In the rows, zero is written as 128.
One turn sends every row of this set to another row. A few are shown first. Where does it send the rows asked after them?
K408: [ 83 137  93 127 106 125 153  98 145 134 121 140 116 135 130 158  92 144
 115 146 141  96 131]
K590: [114 130 106 147 102 118 153 140 126 141 117 132 130 148 151 120 113 136
 141 148 152 133 100]
K553: [ 72 141 116 105 110 103 139 111 151 139 131 120 128 121 160 142  93 126
 116 136 127 127 131]
K733: [ 86 144 126 124 128 111 131 123 162 145 151 133 127 129 160 137 103 113
 124 140 136 111  98]
K49: [108 122  98 126  99 122 151 139 151 157 110 123 143 129 123 130  97 158
 123 136 144 140 110]
K900: [ 90 140 130 110 103 104 132 108 148 132 121 137 135 117 159 141 101 140
 116 138 139 120 140]
K707: [ 84 128 109 129  77 146 157 125 154 134 106 129 125 125 150 124 103 129
 162 138 158 123  96]
K65: [ 80 127  92 124  96 126 143 112 157 131 120 128 107 132 162 119 113 128
 117 109 148 111 133]
K481: [105 122  92 143 113 145 153 141 148 143 103 128 129 114 146 135  92 141
 125 166 145 133 100]
K233: [101 141 138 127 125 103 133 115 160 138 137 144 138 129 149 134 104 126
 123 140 146  99 105]
K377: [ 91 150 121 107  91  97 134 118 149 143 129 126 123 124 160 139  96 126
 117 133 138 104 127]
K126: [ 88 119 111 142  96 126 171 131 147 142  93 135 125 135 144 127  89 138
 153 158 152 128 110]
K272: [ 84 117 111 112 122 134 157 112 169 149 130 132 139 145 155 123 125 111
 109 126 151 113  93]
K234: [117 135  97 139 101 140 165 122 156 144 102 132 112 111 135 130 108 124
 141 153 157 124 103]
K299: [ 88 115 109 126 113 126 126 112 162 157 132 150 104 150 138 147 117 132
 140 137 154 102 110]
K11: [ 79 130 120 137 120 143 151 127 157 143 134 159 147 145 148 151 104 139
 104 156 139 111 106]
K647: [106 154 101 134  90 134 169 140 160 154 117 135 127 127 141 111  96 138
 129 135 145 139 117]
K365: [ 95 122 113 142 116 126 134 123 161 157 130 156 102 146 137 139 123 123
 129 133 147 104 115]
K356: [ 74 141 120 130 115 146 154 117 161 142 136 164 137 148 157 148  99 141
 119 164 147 110 109]
K847: [ 83 129  99 137  96 110 156 113 142 135 119 140 118 141 136 159  97 147
 109 145 140 102 138]
K169: [100 126  89 125 101 151 155 126 156 138 111 111 136 108 136 133  98 129
 132 141 151 120  82]
K187: [ 93 146 103 138 100 129 177 117 137 132 130 121 132 142 138 126 111 119
 151 138 148 132  91]
K597: [ 94 136  96 103 100 131 159 108 143 142 120 131 132 138 177 145 114 131
  96 161 150 119 121]
K255: [ 81 127  99 108  89 131 155 114 145 134 125 127 142 135 176 151 120 134
  96 148 146 125 120]
K42: [ 90 131 134 122 139 108 134 109 158 142 140 139 137 126 154 145 112 123
 124 149 140 126 109]
K957: [ 82 113 109 108 126 126 157 112 169 151 124 133 138 154 164 116 109 125
 114 135 157 110  97]
K575: [ 89 124 103 141 105 140 142 128 129 123 127 125 148 136 138 134 107 146
 146 135 145 139  91]
K210: [ 88 124  86 116 109 134 126 112 152 134 117 129 109 131 166 119 106 137
 114 118 149 109 127]
K681: [ 82 108 102 123  86 135 152 138 142 147 105 117 137 134 152 141  97 138
 146 157 150 132  88]
K195: [ 97 142  97 116  83 145 155 125 157 153 129 123 134 118 129 144 113 139
 137 136 143 150 105]

K553 turns into K733
K272 turns into K65
K647 turns into K590
Now these:
K299 turns into K408
K234 turns into K126

One turn sends every row of this set to another row. A few are shown first. Where does it send the rows asked after them?
K386: [127 131 117 108 144 131 134 106 127 125 140 133 132 125 127 102 145 128
 124 115  94 134 125 139 123 123 152]
K574: [115 129 122 147 134 139 130 153 124 129 126 109 111 118 119 128 119 142
 122 130 147 155 124 106 114 138 145]
K192: [133 138 112 135 113 114 127 132 134 128 126 132 125 149 111 118 161 133
 140 129 128 121 153 116 144 136 121]
K601: [141 139 122 121 103 119 127 121 120 128 117 137 131 149 117 115 148 134
 130 125 123 130 159 112 136 140 115]
K515: [119 122 112 106 142 131 134 114 120 130 137 136 132 108 123 110 121 123
 115 105 108 142 109 125 127 123 157]
K699: [134 131 120 120 102 120 125 123 115 132 121 132 143 149 113 119 158 130
 138 124 140 118 148 113 146 137 121]
K679: [148 129 126 112 114 125 118 129 100 134 130 140 117 144 117 157 118 132
 122 141 128 111 106 125 118 126 138]
K344: [143 120 123 111 113 123 109 127 102 128 128 138 128 145 134 156 126 126
 126 145 122 117 111 133 116 122 136]
K226: [118 129 136 113 140 110 126 116 116 125 127 128 126 110 144 120 123 132
 130 132 151 114 102 152 144 130 142]
K52: [121 127 130 105 148 136 145 123 131 123 138 120 128 114 122 110 130 131
 122 104 100 146 135 122 138 129 152]
K404: [111 124 111 105 145 136 131 118 120 129 141 144 134 104 129 114 119 124
 114 109 112 139 114 133 122 126 151]
K428: [113 131 132 125 137 111 126 119 122 126 125 125 126 114 149 125 119 131
 129 131 155 115 104 150 144 128 147]
K327: [137 139 113 133 118 117 132 130 119 127 123 130 129 149 115 115 161 130
 135 124 127 125 160 120 144 135 121]
K262: [145 127 119 106 119 115 117 131 106 132 138 140 121 143 113 155 116 128
 125 152 124 116 108 131 122 131 141]
K172: [112 127 122 133 136 132 120 156 131 127 129 116 114 125 116 129 123 144
 120 145 148 151 123 110 109 153 148]
K956: [114 127 128 101 146 138 138 129 133 127 134 128 124 112 122 124 130 138
 132  95 107 142 144 119 135 134 154]
K940: [124 146 121 108 140 135 129 112 129 126 143 138 125 129 123 111 143 125
 135 113  94 128 134 144 115 121 151]
K806: [131 136 115 132 113 117 124 129 125 135 118 139 123 156 106 119 157 132
 132 121 137 121 154 112 140 139 122]
K602: [111 125 127 105 150 139 143 125 133 127 141 131 128 112 124 116 128 133
 125 102 106 145 144 127 137 130 146]
K58: [118 140 137 130 135 107 129 111 132 127 129 124 122 132 141 119 133 129
 142 130 143 110 125 157 152 121 140]
K961: [115 131 129 140 130 141 122 153 126 129 121 115 109 128 119 129 128 147
 118 135 151 145 123 105 105 147 144]
K770: [151 125 125 104 118 121 122 119 103 134 128 136 123 139 120 156 125 144
 127 145 129 116 107 136 119 119 136]
K970: [150 121 112 116 120 122 120 122  95 134 131 138 122 135 126 155 121 134
 126 141 122 116 103 132 118 121 141]
K609: [105 122 141 125 146 115 131 121 137 130 125 116 115 112 136 119 127 146
 141 121 155 130 121 141 149 133 145]
K440: [110 135 132 145 118 144 123 146 128 130 127 106 122 127 116 116 130 137
 129 135 156 150 123 106 109 139 142]
K76: [117 141 140 125 137 107 131 110 132 128 132 125 119 127 130 109 136 126
 144 127 144 115 126 155 153 121 135]
K387: [127 133 109 126 119 109 123 133 133 133 127 138 127 154 103 119 154 130
 136 130 133 128 156 117 144 144 126]
K621: [148 122 122 112 107 127 115 114 105 134 125 139 119 136 127 149 113 143
 125 141 120 128 108 122 105 128 136]
K638: [148 128 114 116 112 118 118 129 106 130 135 140 123 133 121 154 120 130
 127 146 124 110  98 126 122 123 136]
K401: [121 134 120 105 145 135 133 109 128 127 145 142 131 125 128 110 140 126
 127 116  96 131 134 147 122 120 144]
K810: [126 134 123 131 112 119 121 135 128 127 121 130 130 155 117 122 153 119
 135 123 131 131 163 115 144 132 120]
K384: [113 133 125 140 130 137 125 146 129 132 124 113 112 119 113 124 122 147
 121 137 157 155 116 114 106 134 143]
K303: [114 133 108 102 138 134 124 123 114 127 134 145 135 104 129 114 124 122
 116 104 115 134 111 127 118 130 156]
K990: [106 127 139 131 142 113 133 124 138 127 124 115 120 118 143 124 126 141
 139 121 155 124 128 141 155 132 145]
K994: [107 119 125 142 127 139 114 151 129 129 123 115 116 126 127 135 120 135
 124 132 149 156 122 107 109 136 145]
K379: [132 141 118 123 114 114 133 130 124 130 117 133 132 145 105 114 156 133
 130 123 143 129 157 118 148 134 117]
K451: [142 118 132 112 110 132 118 121 104 137 134 125 124 138 121 157 120 140
 136 143 132 118 102 125 114 122 144]
K35: [115 128 125 141 129 136 127 158 133 124 127 110 113 116 121 133 123 147
 124 138 146 147 119 102 116 145 143]
K766: [117 134 128 140 116 138 124 141 129 129 120 117 113 122 118 119 115 142
 121 128 143 160 130 100 106 142 136]

K384 turns into K770
K994 turns into K344
K602 turns into K404
Now these:
K766 turns into K621
K226 turns into K76
K679 turns into K806
K451 turns into K699
K35 turns into K638
K940 turns into K956
K58 turns into K990
K172 turns into K262
K574 turns into K970
K52 turns into K515

One turn sends every row of this set to another row. A few are shown first. Where does it send the rows asked after them?
K274: [142 100 102 147 111 141 115 158 112 111 129 103 142 106 155 146 132 111
 113 129 134 110 144 125 129 119 124 112 126 125]
K341: [136 121 137 129 101 124 106 131 137 128 119 103 138 132 132 124 128 122
 133 139 131  96 131 146 125 128 128  90 102 114]
K93: [147 134 142 146 125 165 117 142 108 106 131  92 118 130 128 122 139 105
 120 130 109 114 123 150 130 115 125 104 125 127]
K357: [146 131 133 148 117 138 133 147 112 144 125 116 139 143 130 118  99 121
 116 139 162 168 129 121 110 141 133 121 135 116]
K19: [147 136 128 148 115 137 132 146 110 138 125 119 142 142 130 115  96 120
 114 144 160 172 131 122 109 135 132 121 133 116]
K630: [148 130 143 145 131 162 119 147 109 113 124  87 112 128 126 118 137 112
 117 131 112 117 118 149 132 107 123 109 137 126]
K493: [157 100 135 139 124 145 131 134 125 142 122 102 105 122 135 121 116 133
 138 130 137 103 115 121 119 119 104  95 134 108]
K312: [143 101  97 146 114 138 117 163 111 111 121 102 138 105 153 141 126 115
 107 134 135 116 141 124 133 108 123 117 134 126]
K604: [147 139 127 148 111 137 129 143 110 133 128 124 145 144 133 117  97 117
 114 145 157 171 134 122 108 139 133 119 125 115]
K569: [143 103  98 147 111 139 115 160 110 108 125 104 141 106 154 143 127 113
 110 134 133 114 143 124 131 112 123 114 128 126]
K849: [151 136 124 148 117 137 129 138 120 131 125 120 148 148 136 107 102 120
 114 146 149 167 137 117 107 151 134 112 134 114]
K775: [147 133 138 145 129 160 119 148 106 107 123  90 114 127 125 115 134 111
 114 135 109 121 119 150 133 102 123 111 136 126]
K338: [146 138 130 149 109 140 128 140 110 133 132 124 146 145 135 121 100 114
 118 141 157 167 135 123 107 145 133 115 122 115]
K14: [151 135 125 147 119 136 130 140 120 133 124 119 146 147 135 105 102 122
 113 147 149 169 135 116 107 148 133 114 138 115]
K89: [157 124 121 143 104 145 121 120 118 109 136 124 124 126 143 126 112 116
 135 141 121 103 134 127 115 123 106  85 101 105]
K161: [147 137 135 145 127 159 118 145 105 101 125  94 117 128 126 117 133 107
 114 138 106 121 122 150 132 103 123 108 130 126]
K206: [138 132 120 126 103 114 106 138 128 114 105 108 137 127 127 111 111 126
 115 159 121 113 131 146 130  99 124  99 113 115]
K833: [143  94 104 146 117 141 118 162 114 119 123  97 135 105 153 144 131 117
 113 127 139 111 138 123 132 116 123 116 136 126]
K220: [150 130 130 147 121 139 132 139 123 139 125 116 144 147 136 107 105 123
 117 142 154 165 134 116 107 154 134 113 139 115]
K794: [146 134 134 149 111 142 130 141 113 140 132 121 143 146 134 122 103 115
 121 136 162 164 132 122 106 150 134 115 124 115]
K627: [143  96 101 145 117 139 118 164 112 116 121  98 135 105 152 141 128 117
 109 131 137 115 138 124 132 110 122 117 138 127]
K805: [150 135 126 148 118 139 130 137 121 133 128 120 148 148 137 109 105 119
 117 144 150 165 138 116 106 155 135 111 132 115]
K622: [150 132 127 147 122 137 131 141 122 137 124 116 144 147 135 106 103 124
 114 144 152 167 135 116 108 150 132 115 140 115]
K490: [136 132 126 128  97 120 104 130 132 115 116 110 142 131 131 119 119 120
 123 151 122 103 136 148 125 115 126  92 100 114]
K678: [147 138 138 147 124 163 117 143 106 100 130  95 120 129 128 119 136 105
 117 136 107 117 124 151 129 109 124 106 124 126]
K995: [159 108 124 136 127 136 131 140 120 134 111 104 102 118 132 112 104 136
 126 144 133 115 114 121 124  98 101 104 144 109]
K320: [137 112 136 124 117 117 112 144 137 142 101  91 124 127 124 113 121 137
 124 143 136 107 118 143 130 107 124 102 131 117]
K131: [141  96 105 146 113 142 117 159 113 116 127 100 138 107 155 146 133 114
 114 126 137 109 140 124 130 120 124 112 130 126]
K974: [138 122 126 124 113 113 110 145 131 128  97  98 128 126 124 109 112 134
 116 155 129 115 123 143 132  95 123 105 128 116]
K209: [136 111 142 126 110 124 110 137 139 143 111  93 129 130 127 121 129 131
 133 135 137  97 122 144 126 124 127  95 119 115]
K280: [159 131 110 140 107 137 122 126 112 101 125 125 122 121 139 116 101 119
 123 156 116 115 134 126 120 100 103  92 111 106]
K655: [147 129 145 146 128 165 119 144 109 112 129  88 115 130 126 121 141 108
 121 128 113 115 119 150 130 114 124 106 131 126]
K420: [160 123 111 137 119 133 126 136 114 114 112 116 112 118 134 109  96 130
 118 158 122 121 124 124 123  89 100 101 131 108]
K923: [158 107 135 142 112 149 126 123 124 130 135 110 115 126 140 128 120 122
 143 129 132  96 125 124 115 132 107  87 113 106]
K59: [150 132 129 148 119 140 130 138 122 136 128 118 147 148 136 109 106 120
 118 141 152 163 136 117 107 157 135 111 134 114]
K102: [146 130 137 148 116 141 132 144 114 145 129 116 140 144 132 120 103 120
 121 135 163 165 129 122 107 147 133 118 131 115]

K19 turns into K604
K678 turns into K93
K569 turns into K274
Now these:
K622 turns into K14
K923 turns into K493
K206 turns into K490

